[0.173,0.827,-1.257,-3.806] -> mel
[3.031,3.018,-1.390,-3.229] -> dubit
[3.031,3.030,1.535,-0.044] -> mosip
[-4.234,-3.807,-4.235,2.805] -> tar
[-2.806,7.670,-1.163,0.855] -> Sadig
[-1.256,0.946,1.029,4.590] -> vavu
[-3.025,8.801,-1.800,-0.800] -> Lozod
[0.308,-1.257,1.378,3.841] -> funez
[2.558,-6.791,0.856,-3.807] -> vate
[-2.260,4.589,-0.541,-4.234] -> donil
common donil tar: 
[-4.234]
find: [-4.234,-3.807,-4.235,2.805]
tar
find: [3.031,3.018,-1.390,-3.229]
dubit
common tar vate: 
[-3.807]
common mosip dubit: 
[3.031]
common tar donil: 
[-4.234]
common mel funez: 
[-1.257]

[3.728,0.850,2.647,4.357,1.174,4.263,-0.153,2.533,1.830,-2.338,-0.783,1.361,-2.361,3.533]  viga
[-7.789,2.251,-4.280,-4.927,1.464,-1.784,0.022,-5.435,-1.199,5.949,3.247,-4.846,0.268,-0.518]  vep
[2.983,0.618,-4.063,4.010,3.729,-0.521,2.471,2.699,2.807,-0.519,-3.106,-0.518,-1.593,2.394]  nulit
[3.721,-0.521,-4.926,2.493,-4.927,-0.520,-1.008,3.586,1.822,0.222,-1.761,2.471,2.078,3.533]  zuv
common nulit vep: 
[-0.518]
common vep zuv: 
[-4.927]
common viga zuv: 
[3.533]
find: [2.983,0.618,-4.063,4.010,3.729,-0.521,2.471,2.699,2.807,-0.519,-3.106,-0.518,-1.593,2.394]
nulit
find: [3.728,0.850,2.647,4.357,1.174,4.263,-0.153,2.533,1.830,-2.338,-0.783,1.361,-2.361,3.533]
viga
common zuv viga: 
[3.533]

[-1.158,0.708,-4.329,-0.525,-3.961,1.302,1.004,1.616,-0.789,-1.750,4.784,-1.747,1.450,-1.321,0.073,3.290,2.635,0.703,0.315,-2.827,-1.976,2.170,-2.215,0.896,2.536,3.347,1.636,0.035,-0.906,-1.971,-0.962,0.619,2.354,-3.642,3.897,-0.962,-1.731,1.070,3.733,0.144,2.425,-1.375,0.204,-1.368,-2.160,-3.615,-1.294,-0.880,1.383,-0.841,1.026,-0.639]  zadem
[-1.158,0.708,-4.329,-0.525,-3.961,1.302,1.004,1.616,-0.789,-1.750,4.784,-1.747,1.450,-1.321,0.073,3.290,2.635,0.703,0.315,-2.827,-1.976,2.170,-2.215,0.896,0.676,3.347,1.636,0.035,-0.906,-1.971,-0.962,0.619,2.354,-3.642,3.897,-0.962,-1.731,1.070,3.733,0.144,2.425,-1.375,0.204,-1.368,-2.160,-3.615,-1.294,-0.880,1.383,-0.841,1.026,-0.639]  Zus
[-4.717,-2.779,2.454,1.362,-0.603,-1.606,-4.159,-0.027,5.356,-2.049,6.381,6.391,-3.151,-0.662,-0.670,-0.232,4.656,0.876,3.850,-1.190,-2.417,0.368,6.860,1.754,-1.065,7.521,1.064,-3.624,-1.133,-0.731,-1.200,-2.008,1.847,-1.265,1.029,-1.200,0.199,-2.511,5.705,1.103,3.017,4.169,-2.517,-1.702,0.809,5.079,1.458,0.017,-2.581,2.188,2.927,1.486]  Sil
[1.616,1.928,-4.393,-2.795,-2.689,2.051,3.178,0.798,-4.858,-0.310,-3.754,-4.753,-1.034,0.430,0.810,0.886,-2.644,0.172,-2.152,-1.034,-0.229,0.635,-5.414,-0.225,1.668,-5.150,-0.325,2.722,-0.539,-1.230,0.939,1.654,-1.240,-2.527,0.129,0.939,-2.665,2.115,-4.147,-0.206,-1.962,-3.101,1.315,0.528,-1.619,-4.404,-3.144,-1.590,2.647,-3.921,-1.192,-1.196]  fovup
[-6.325,-2.952,1.468,-3.184,-3.085,0.244,-2.429,0.188,2.676,-3.810,0.090,6.405,-1.434,3.128,1.191,-2.566,1.311,2.241,3.951,-1.365,-4.016,-0.047,6.676,3.164,1.800,1.549,-0.221,-0.026,-3.452,-2.495,-1.033,-0.957,-1.739,-5.166,-2.137,2.695,-4.529,-1.981,-0.880,2.585,-0.486,4.574,-3.396,-0.118,1.373,6.745,-2.627,-3.270,-0.285,-3.370,3.251,1.785]  fip
[-5.566,-2.468,-1.821,0.471,-3.402,-1.267,-3.797,0.451,2.466,-3.148,-1.368,1.485,-2.518,-3.418,-1.437,1.058,4.470,-0.141,1.498,-3.657,-3.654,1.087,1.541,0.248,-1.836,6.861,1.564,-4.729,-1.824,-1.963,-3.612,-1.794,2.429,-3.415,2.448,-3.612,-1.234,-1.991,6.210,-0.345,3.515,0.667,-2.501,-3.453,-1.539,-0.643,0.191,-0.825,-2.153,0.957,1.340,0.094]  beno
[1.616,1.928,-4.393,-2.795,-2.689,2.051,3.178,0.798,-4.858,-0.310,-3.754,-4.753,2.857,0.430,0.810,0.886,-2.644,0.172,-2.152,-1.034,-0.229,0.635,1.868,-0.225,1.668,-5.150,-0.325,2.722,-0.539,-1.230,0.939,1.654,-1.240,-2.527,0.129,0.939,-2.665,2.115,-4.147,-0.206,-1.962,-3.101,-0.435,0.528,-1.619,-4.404,-3.144,-1.590,2.647,-3.921,-1.192,0.842]  fesi
common beno zadem: 
[-1.368]
common zadem beno: 
[-1.368]

[0.293,1.771,-0.919,3.380,-2.072,-0.880,0.422,-3.761,1.827]  buliv
[0.056,0.420,-0.280,-0.181,-0.563,0.965,0.526,-0.403,0.108]  paf
[0.769,-0.180,0.020,0.296,-0.321,0.549,-0.402,0.420,0.294]  ribuf
[-0.181,0.259,0.330,-0.400,0.421,-0.228,-0.499,-0.402,-0.198]  bep
[-1.312,-2.924,0.706,-4.472,7.148,-2.231,-8.622,-8.597,1.028]  lepiv
[-0.593,4.874,6.033,-4.592,5.972,0.418,5.618,-3.581,-0.263]  datib
[0.258,0.259,-0.490,0.199,0.089,0.294,0.710,-0.390,0.225]  zafa
[-0.244,0.387,0.193,0.421,-0.313,0.421,1.319,0.078,-0.541]  nik
common bep nik: 
[0.421]
common paf ribuf: 
[0.420]
common nik bep: 
[0.421]
common paf bep: 
[-0.181]
common bep zafa: 
[0.259]
common ribuf zafa: 
[0.294]
common ribuf bep: 
[-0.402]

[7.656,-1.489,-6.057,2.945]  vuk
[-4.134,4.421,6.101,5.552]  finir
[-2.366,-2.986,-5.853,-5.856]  kuz
[7.259,-0.816,-5.426,2.914]  nivel
[-0.121,5.924,5.301,6.439]  tosi
[-1.594,-3.405,-5.927,-6.901]  Mok
[7.656,2.914,-6.901,-4.133]  ziko
[-6.900,-1.489,8.925,-5.240]  lufi
[-3.894,-0.524,-1.490,-4.606]  dus
[-4.134,-1.489,8.925,6.100]  regu
[-1.556,-3.937,-5.281,-6.234]  fal
[0.626,-3.937,4.410,6.101]  Zamo
find: [-3.894,-0.524,-1.490,-4.606]
dus
common nivel ziko: 
[2.914]
common Mok ziko: 
[-6.901]
common fal Zamo: 
[-3.937]
common regu vuk: 
[-1.489]
common finir Zamo: 
[6.101]

[2.004,1.879,6.218,4.556,4.391] : Petel
[1.880,-4.411,6.012,-3.531,-3.482] : Tagu
[2.062,-2.729,-3.531,2.654,0.171] : vazop
[2.062,-2.284,2.610,0.265,7.625] : git
[2.105,-2.323,2.654,0.298,7.645] : Salez
[1.897,-4.261,2.239,-1.207,-5.128] : lifoz
[1.874,-4.466,2.004,1.413,-3.508] : divit
[1.878,-4.435,6.043,1.398,-3.513] : kebag
[2.059,-2.754,1.878,7.102,0.102] : mido
[-3.532,-3.259,6.218,-1.208,4.391] : Res
[2.059,-2.321,2.628,0.253,7.620] : bedi
[2.064,-2.708,-3.555,7.046,-1.208] : seri
common Res seri: 
[-1.208]
common Salez vazop: 
[2.654]
common vazop git: 
[2.062]
common mido bedi: 
[2.059]
common kebag mido: 
[1.878]
common Petel divit: 
[2.004]
common vazop Tagu: 
[-3.531]

[-3.752,-1.171,0.972,-3.651,-5.333,2.941,-3.580,5.751,-2.433,-0.418,1.629,1.563,1.214]  Mavoz
[4.228,0.273,2.030,2.279,5.609,-5.711,5.151,-2.301,8.229,0.857,3.892,-0.047,2.278]  gikod
[4.020,3.437,3.217,4.118,2.278,-2.895,2.612,0.249,2.504,-1.345,-0.155,-0.863,0.445]  zul
[0.476,3.285,-0.280,2.573,-1.069,4.629,-1.455,0.380,-5.917,-0.327,-4.641,-0.246,2.267]  dovad
[1.082,2.364,-1.303,2.660,1.107,3.666,-0.064,-1.905,-4.042,0.721,-3.946,-0.228,1.485]  tifid
[0.787,2.804,-0.909,2.643,0.095,4.169,-0.745,-0.942,-5.046,1.214,-4.401,-0.277,1.844]  Duk
[-4.965,-1.226,0.621,3.217,-6.916,4.865,-4.956,6.878,-4.497,-0.385,0.989,3.218,1.836]  roveg
[-4.199,-0.957,1.336,-3.925,-6.308,3.639,-4.221,6.897,-3.172,-0.621,1.596,1.780,1.626]  fivum
common zul gikod: 
[2.278]
common Mavoz Duk: 
[1.214]
common zul roveg: 
[3.217]

[-3.859,1.183,0.026,-1.198,-0.133,1.481,0.152,0.045,-1.524,-2.443,5.993] : maba
[-1.675,-1.475,-0.323,-0.357,-0.963,-0.663,-0.188,0.298,1.988,-0.003,0.351] : kunub
[-2.249,-2.289,-0.076,1.990,-1.198,-0.648,-0.669,-0.761,-0.915,1.989,0.466] : Zadop
[0.277,0.322,-0.132,0.157,0.301,-0.100,0.540,0.180,0.611,-1.820,-2.687] : Gam
[1.030,0.344,-0.176,1.989,1.295,-0.627,-0.316,-1.373,-0.189,1.134,-2.094] : tiz
[-1.722,0.679,0.048,0.283,0.159,0.383,-0.015,-0.133,1.168,-1.278,0.027] : Bif
[-0.027,1.759,-1.497,0.026,-3.603,0.248,0.044,0.610,0.176,-1.197,7.008] : niri
[-1.570,1.988,-1.207,0.144,2.734,0.267,-0.438,-1.661,0.570,-1.720,7.976] : Faros
[-0.669,1.382,0.199,0.309,0.590,0.518,-0.105,1.023,-0.676,-0.325,4.419] : Tev
common Faros kunub: 
[1.988]
common maba niri: 
[0.026]
common maba Zadop: 
[-1.198]
common Bif maba: 
[-0.133]
common Zadop tiz: 
[1.989]

